The rows below fall into families. The same turns and mirrors carry the whole set onto itself and the rows of a family onto each other. For each named row, which other rows are in its family? Write them in the order they are listed.
These 32 rows form 4 families of 8 rows each.
j259: [ 1.90  0.66  2.26  1.75  1.96  2.03  1.30 -1.32  0.22  2.50  0.69 -1.24
  0.08 -0.17  1.49  0.66  1.93  1.46  0.05]
j151: [ 1.04  1.88  0.55 -0.12  0.12  1.51 -0.08 -1.71 -2.53  1.00  1.84 -0.51
  0.34 -2.21  0.46 -0.07  0.92  0.52  1.40]
j822: [ 2.40 -1.21 -0.53 -1.63  1.63  1.57  1.54  0.92  1.48  1.32 -0.98 -1.79
 -1.62  2.25  0.82  1.63  0.63  0.95  0.45]
j471: [ 0.60 -0.29 -0.25 -2.22  0.81 -0.03 -0.59 -1.22  0.47  1.63  2.33  0.07
  0.84  1.60  0.77  2.06  0.46  0.31  0.93]
j859: [ 2.07 -0.27  0.45  0.99  3.08  0.96  1.13 -1.72 -0.23  2.51  1.68 -0.55
  0.23 -0.59  1.24  1.44  0.74  1.28 -0.47]
j693: [ 1.69 -0.48 -1.20 -0.37  1.33  2.10  1.12 -0.15  2.92  2.48 -0.86 -1.99
 -1.89  1.22  0.79  1.27  0.92 -0.67  0.33]
j142: [ 0.89  0.47 -0.89 -2.38 -0.67 -0.38 -1.12 -0.63 -0.23  2.65  1.04 -0.40
  0.57  0.63  0.31  2.01  1.55  0.45  0.97]
j983: [ 0.80  1.94  0.56  1.06 -0.50  1.85  0.62 -1.63 -0.74  1.76  1.00 -1.26
 -1.06  1.59 -0.31  2.47 -0.55 -1.63 -0.39]
j608: [ 2.34  1.02  0.99 -0.08  3.42  1.20  1.61 -1.47  0.52  2.31  1.06 -0.72
 -0.90 -0.14  0.58  1.16  1.38  1.91 -0.67]
j808: [-0.20  0.68 -0.48 -1.92 -1.85  1.63  0.19  0.12 -0.19 -0.95 -1.45 -2.28
 -1.48  0.76 -0.70  0.00  0.69 -0.56  1.41]
j607: [ 1.59  0.60  1.45  0.36  3.36  1.69  2.09 -1.52 -0.47  2.44  1.32 -1.62
 -0.45  0.95  1.22  0.36  1.51  1.15 -0.66]
j942: [ 0.58  1.52  1.15 -0.52  0.88  1.39 -0.77 -2.29 -3.16  0.39  0.58  0.10
 -0.34 -1.48  0.36  0.50  0.93  0.08  0.86]
j78: [ 1.79 -1.06 -0.45 -1.21  0.63  1.36  2.01  0.48  2.93  1.52 -0.11 -2.93
 -1.00  1.69  0.12  0.53  0.23 -0.02  0.40]
j461: [-0.46  1.47  0.50  0.72 -0.36  1.03 -0.10 -2.39 -1.91  0.30  1.21 -0.98
  0.45 -1.98 -0.33 -0.21  0.72 -0.29  0.52]
j75: [ 0.59 -0.80  0.18 -2.98  0.98  1.75 -0.22 -0.26 -0.35  1.12 -0.35 -0.66
 -0.79 -0.34  0.41 -1.70  3.02  1.48  0.21]
j131: [ 1.42 -1.24 -0.23 -1.30  1.26  1.58  1.66 -0.15  2.32  0.94 -1.28 -1.69
 -1.59  2.65 -0.68  0.65  0.04  0.26  0.03]
j18: [-0.28 -0.77  0.80 -2.09  2.04  1.28  0.23  0.28 -1.02  0.96 -1.13 -0.31
 -1.05 -1.43  0.44 -0.75  2.27  1.79  0.17]
j886: [ 2.25  1.12 -0.79  1.16 -0.87  1.33  1.17 -1.73  0.58  0.71  1.32 -2.46
 -0.16  1.66  0.12  2.12 -0.90 -1.06  0.67]
j76: [ 0.75 -0.13 -0.70 -2.01 -1.90  0.96 -0.74 -0.35  0.31 -0.58 -0.93 -1.20
 -0.82 -0.74 -0.83  0.76 -0.34 -1.13  1.95]
j282: [ 1.87  1.51  0.14  1.44  0.45  1.29  1.64 -1.63  0.07  0.89  0.90 -1.65
 -0.51  0.80 -0.73  2.31 -2.10 -0.71  1.22]
j796: [-0.51  0.21 -1.50 -2.95 -0.98  1.94 -0.40 -0.25  0.00 -0.21 -0.93 -1.23
 -1.11  0.21 -0.02  1.08 -1.02 -1.16  0.53]
j612: [ 1.92  0.79  0.77  0.48  0.61  3.85  1.63 -0.94 -0.14 -1.05 -2.13 -1.86
 -1.19 -1.31 -0.22  0.93  0.45 -0.48  0.01]
j961: [ 0.97 -0.02  0.84  1.39  1.80  2.88  2.57 -0.81 -0.27 -0.95 -0.90 -2.42
 -1.71 -0.41  0.27 -0.47 -0.19  0.29 -0.10]
j963: [ 0.61 -1.14  0.23 -2.22  1.39  2.09  0.23  0.11  1.01  0.43 -1.21 -1.25
  0.04 -1.58  1.75 -0.78  1.61  2.04  1.04]
j507: [ 1.16  0.34 -0.26 -1.81  0.24  0.55 -1.48 -1.13  0.14  2.23  1.97 -0.68
 -0.07  2.18  0.10  2.21  0.97  0.89  1.80]
j73: [ 0.84  1.53 -0.21  0.83  0.05  1.11  1.73 -2.74  0.17  1.23  1.40 -1.97
 -1.53  0.39 -0.48  2.14 -1.30 -1.36  0.60]
j51: [-0.34  1.16  1.88 -0.79 -0.36  1.82 -0.29 -1.40 -2.55 -0.24  0.61 -0.54
  1.00 -1.14  0.75  0.50  0.13  0.96  0.28]
j314: [ 0.14 -0.33 -0.65 -1.40 -2.02  1.91 -0.17 -0.35 -0.71 -0.40 -0.52 -1.59
 -0.35  0.62 -0.79 -0.39 -0.48 -1.20  2.14]
j264: [ 1.35  0.34  0.60  0.22  1.03  2.51  2.94 -0.70 -0.34 -0.32 -1.41 -1.64
 -1.17 -1.75 -0.33 -1.53 -0.11 -0.07 -0.39]
j864: [-0.54  0.05  0.02 -1.62  0.30  0.17 -0.81 -0.57  0.38  3.32  1.89 -0.64
  0.23  1.37  1.76  0.74  0.50  0.78  0.56]
j44: [ 1.70  0.68  1.09  0.56  0.66  2.79  1.89 -0.53 -0.64  0.16 -1.94 -2.92
 -2.03 -1.42 -0.38 -0.95  0.68 -0.27  0.40]
j139: [ 1.44 -1.20  1.09 -2.51  1.38  1.58 -0.33  0.93 -0.37  0.61 -1.05 -0.86
  0.26 -0.15  0.88 -1.04  2.44  1.46  0.61]

The rest of the family of j796: j259, j693, j983, j612, j963, j51, j864
The rest of the family of j75: j151, j608, j131, j282, j507, j314, j264

The rows below fall into families. The same turns and mirrors carry the whole set onto itself and the rows of a family onto each other. For each named row, which other rows are in its family? Write them in the order they are listed.
These 32 rows form 4 families of 8 rows each.
j708: [ 0.31  1.66  0.33  2.48  0.44 -0.54 -0.36 -1.88]
j381: [-0.30  0.14  0.03 -0.46 -3.05 -1.61  0.31 -1.46]
j220: [ 0.80  1.91  0.45  1.54  0.18 -0.41  0.05 -2.10]
j856: [ 0.56  0.50  1.01 -0.77 -2.37 -1.05  0.94 -1.03]
j290: [ 0.06  0.70  1.37  0.21 -2.25 -1.41  0.56 -1.33]
j122: [-0.84 -0.62 -2.65  0.96 -0.54  0.38 -0.18  1.03]
j296: [-0.21  0.42 -1.54  2.60  0.96  0.54 -0.87  0.79]
j147: [-0.51  0.27 -2.45  2.27  0.51  0.40 -0.84 -0.03]
j238: [-0.12 -0.75  0.20 -0.43 -2.61 -0.99  0.34  1.14]
j798: [ 0.36  0.40 -1.58  1.80  1.11  1.14 -0.13  0.39]
j921: [ 0.28  1.47 -0.49  2.75  0.82 -0.10 -0.92 -0.83]
j334: [-0.40 -0.68 -1.77  1.34 -0.07  0.59 -0.32  1.94]
j126: [ 0.34  1.89  0.73  2.23 -0.52 -1.14 -0.65 -1.96]
j707: [-0.92 -0.95 -1.47  0.51 -0.47  0.82  0.47  1.88]
j562: [ 0.33  1.29  1.35  1.05 -2.02 -1.80 -0.27 -1.68]
j279: [ 0.19 -0.58 -1.72  0.83  0.23  0.97  0.50  1.57]
j677: [ 0.05 -0.94 -1.09 -0.60 -1.34  0.32  0.83  1.70]
j47: [-0.71 -0.85 -0.83 -0.62 -2.91 -0.90  0.47  0.27]
j500: [-0.74 -1.03 -1.87 -0.08 -1.81 -0.24  0.10  1.14]
j999: [ 0.70  1.36  1.04  0.43 -1.43 -1.12  0.27 -2.13]
j591: [ 0.02  1.23  0.27  0.76 -2.01 -1.71 -0.16 -2.58]
j97: [-0.42 -0.08 -1.50  2.03  0.93  0.96  0.06  1.11]
j775: [-0.63 -1.05 -0.41 -0.51 -2.06 -0.18  0.99  1.44]
j882: [-0.19  0.75 -0.87  2.72  1.15  0.59 -0.32 -0.33]
j467: [ 0.20  1.58  1.24  1.43 -0.86 -1.19  0.14 -2.26]
j815: [ 0.02  1.54 -0.33  1.98 -0.60 -0.95 -0.58 -2.49]
j71: [-0.42 -1.02 -1.04  0.16 -1.63 -0.11  0.23  2.07]
j134: [ 0.14 -0.62  0.04 -1.13 -2.43 -0.55  0.92  0.50]
j413: [ 0.10  0.30  1.11 -0.31 -2.98 -1.73  0.26 -0.56]
j527: [-0.19  1.25 -1.48  2.60  0.45 -0.38 -0.95 -1.66]
j61: [ 0.74  1.31 -0.57  2.13  1.27  0.50 -0.39 -1.09]
j6: [-0.19 -0.50  0.77 -0.58 -2.58 -0.94  0.82  0.06]

The rest of the family of j147: j381, j122, j47, j500, j591, j815, j527
The rest of the family of j220: j856, j798, j279, j677, j999, j134, j61

The rows below fall into families. The same turns and mirrors carry the whole set onto itself and the rows of a family onto each other. For each named row, which other rows are in its family? Write them in the order they are listed.
These 20 rows form 4 families of 5 rows each.
j967: [ 0.09  0.78  1.68 -0.80  0.40  0.02  0.90  0.36  1.32 -0.44 -1.13  2.25
 -1.56 -0.46  0.51  1.18 -0.21  1.18]
j877: [-0.53 -1.34 -0.67  0.40 -0.68 -1.50  0.91  0.85 -0.96 -3.47  0.83 -0.09
 -0.90  1.85  1.66 -0.55 -0.37 -0.25]
j409: [-1.15 -1.00 -0.49 -0.22 -1.10 -1.57 -0.82  0.56 -0.97 -2.82  0.80 -1.29
 -0.55  1.49  1.23 -1.34 -1.11 -1.43]
j583: [ 0.77 -0.23  0.37  2.71 -0.61  0.74 -1.14  0.64 -0.03 -0.97  0.79 -0.12
  2.15 -1.11  0.13 -0.24 -0.17 -0.74]
j395: [ 0.44  1.27  1.39  1.14  0.60  1.26 -2.34  1.72  0.84 -0.05  1.01 -0.83
  0.87 -0.83  0.74 -1.14  0.65  0.37]
j203: [ 0.82  1.20 -0.76 -2.08  0.22  1.35  0.23  1.25 -1.72 -0.63 -0.42  0.27
 -1.85 -1.13 -0.14 -0.35 -0.30 -1.28]
j326: [ 1.82 -0.63 -0.92 -1.14 -0.62  1.35  1.41  0.33 -1.31 -0.38  0.10  0.18
  0.61 -0.65 -1.12  0.56  0.11 -1.86]
j437: [-1.00  0.74  0.13 -0.01  0.23 -0.59 -0.86  1.92 -0.97 -2.75  0.69 -0.52
 -1.93  0.81  2.11 -1.76 -0.40 -0.10]
j24: [-0.46 -1.11  1.50 -0.75 -1.15 -1.32  1.18 -0.97  1.70 -0.68 -0.99  1.70
 -0.12  0.64 -0.04  1.55 -0.82  0.00]
j325: [-1.49  1.48  0.02  0.66 -0.42 -0.13 -0.51 -0.79  1.65  1.79 -0.06  0.86
  0.48  0.85  0.99  0.42 -0.56  1.65]
j380: [ 1.05 -1.56  1.08 -2.50 -0.08 -0.39  0.48  0.58  1.72  0.15  1.62 -0.96
  1.86  1.92 -0.14  0.01  0.84 -0.26]
j354: [ 1.49 -1.75 -0.11 -1.50  0.26  0.02  1.52  1.27  0.37 -1.16  2.10 -1.19
  1.42  2.09  0.36 -0.46  1.59 -0.15]
j952: [-0.24  0.85 -1.90 -2.77  0.08  1.45  0.68 -0.29 -0.52  2.05  0.36 -0.18
 -0.18  1.17 -0.25 -0.08  0.17  0.09]
j196: [-2.34  1.07 -1.36 -0.53 -0.66 -0.96  0.10 -0.46 -0.29 -0.19  0.02  0.30
 -1.61  2.10  2.00 -0.42 -0.91  1.10]
j249: [ 1.21 -0.01  1.48 -2.59  1.37  0.34  0.63  1.72  1.72 -0.12  1.24 -0.30
 -0.09  1.76  0.66 -0.50  1.80  1.15]
j654: [ 0.12 -0.72  1.41  1.36 -0.75 -0.88  1.31 -0.27  1.32 -1.51 -0.36  1.86
  0.58  0.57  0.73  1.37 -0.24  1.03]
j121: [ 0.60 -0.53 -0.87 -1.88 -1.16  0.34  0.53 -0.06 -1.45 -0.60 -0.48 -0.09
 -0.40 -0.69 -1.05  0.42 -1.04 -2.65]
j561: [-1.21  0.60 -1.25 -1.76  0.36 -0.21 -0.17  0.45  0.40  0.77  1.73 -1.51
  0.11  3.04  1.36 -1.41  0.51  1.21]
j48: [-1.06  1.98 -1.63  0.52 -0.52  1.34 -1.64 -0.07 -0.69  1.72  0.46 -0.58
  0.53 -0.37  0.22 -0.84 -0.57 -0.11]
j991: [ 0.01 -0.36  1.17  1.56 -0.74 -0.13 -2.22  0.55  1.05 -0.29  1.07 -1.31
  2.41 -0.25  0.07 -0.84 -0.33 -1.04]

The rest of the family of j967: j395, j203, j437, j249
The rest of the family of j196: j325, j952, j561, j48
The rest of the family of j354: j877, j583, j326, j654

The rows below fall into families. The same turns and mirrors carry the whole set onto itself and the rows of a family onto each other. For each named row, which other rows are in its family? Write them in the order they are listed.
These 32 rows form 8 families of 4 rows each.
j870: [ 1.14 -0.45 -1.35 -0.47  0.06  0.80 -2.03 -0.15  0.23 -0.76]
j910: [ 0.76  0.75  1.56  1.50 -0.02 -1.54  0.34  0.40 -0.27  0.32]
j515: [-0.14  0.92  0.64 -0.33 -2.16  1.21  1.37  1.04  0.42  1.11]
j613: [-0.75  0.21  2.09  0.82  0.62 -1.51  0.49 -0.72 -0.26 -0.81]
j345: [ 0.09  0.06 -0.38 -0.35  0.61  2.32 -1.53 -1.08  1.10 -0.74]
j682: [-1.24 -0.33 -1.00 -0.01 -0.59 -0.75  2.11  0.99  1.41  1.54]
j646: [-0.30  0.37  2.27  1.61 -0.72 -0.70 -0.74 -0.01  0.10  0.08]
j950: [ 0.28 -0.79 -1.36 -0.69  0.65  2.69 -0.25 -1.52 -0.62 -0.12]
j317: [-0.28  0.61  2.24  1.73  0.16 -0.71  0.36 -0.97 -0.17 -0.98]
j168: [-0.25  0.05 -0.46 -0.10  1.34  2.51 -1.24 -1.20  0.69  0.50]
j27: [ 0.51  0.50 -0.33  0.40  0.95  1.26 -0.94 -2.36  1.24 -0.95]
j46: [ 0.42 -0.74 -0.71 -0.87  1.15  1.32 -1.79 -0.96  0.60  0.06]
j554: [-1.18  0.85  0.44  0.37 -1.48  1.37  2.68  0.50  0.24  1.24]
j598: [-0.53 -0.29 -1.87  0.18  0.59  0.59  2.96 -0.80 -0.32 -1.52]
j77: [-1.74 -1.63 -1.77  1.33 -1.43  0.69  1.30 -1.13 -0.08 -1.22]
j904: [ 0.07  0.43  1.49  1.95  1.04 -1.50  0.86 -0.57  0.39 -0.23]
j289: [ 0.75  0.15 -0.38  0.05  2.11  0.70 -1.41 -1.20  0.33 -0.86]
j475: [-0.45 -0.14 -0.79  0.48 -1.78  0.76  2.36  1.46 -0.12  1.26]
j957: [-1.56 -1.34 -1.15  0.63 -1.18  1.30  2.18 -1.22  0.12 -1.63]
j5: [-1.24 -1.69 -2.38 -0.04  0.27  1.68  1.20 -0.67 -0.23 -1.17]
j649: [-0.16 -0.30  1.09  0.52  0.52 -1.60  0.38 -0.75 -0.19  1.99]
j570: [ 0.24  1.38 -0.28 -0.47 -1.89  0.54  1.52  0.85  1.03  1.27]
j939: [-0.46  0.39 -1.22  0.51  1.29  0.05 -1.54 -1.81 -0.77  0.68]
j80: [-2.03 -0.15 -3.19  0.52  0.12  0.26  0.53 -0.49  0.44 -0.49]
j852: [-1.83 -1.30 -1.39 -1.04 -1.04  1.30  1.01 -0.96  0.18 -1.55]
j851: [-1.49 -0.33 -1.56  1.21 -1.68  0.86  1.98  0.42 -1.15 -1.01]
j985: [-0.44 -0.39  0.35 -0.58 -0.77  0.86  0.78  2.46 -0.37  1.12]
j733: [-1.35 -1.08 -2.20  0.71 -0.41  0.92  2.22 -1.48 -0.82 -0.91]
j753: [ 0.79  0.02  0.93  2.94  0.92 -0.29  1.06 -0.74 -0.42  0.23]
j135: [ 0.56  1.40  0.65  0.78 -0.74  0.07  1.14  1.78  1.35  0.62]
j98: [-0.50  0.83 -0.43 -0.12 -1.75  0.45  0.93  2.01  0.20  1.34]
j566: [ 0.66 -1.03  1.59  0.63  1.41 -0.76 -0.12 -1.12  0.38 -1.08]

The rest of the family of j46: j904, j733, j98
The rest of the family of j289: j910, j475, j5
The rest of the family of j613: j168, j77, j570
The rest of the family of j649: j682, j939, j80
The rest of the family of j985: j870, j598, j753

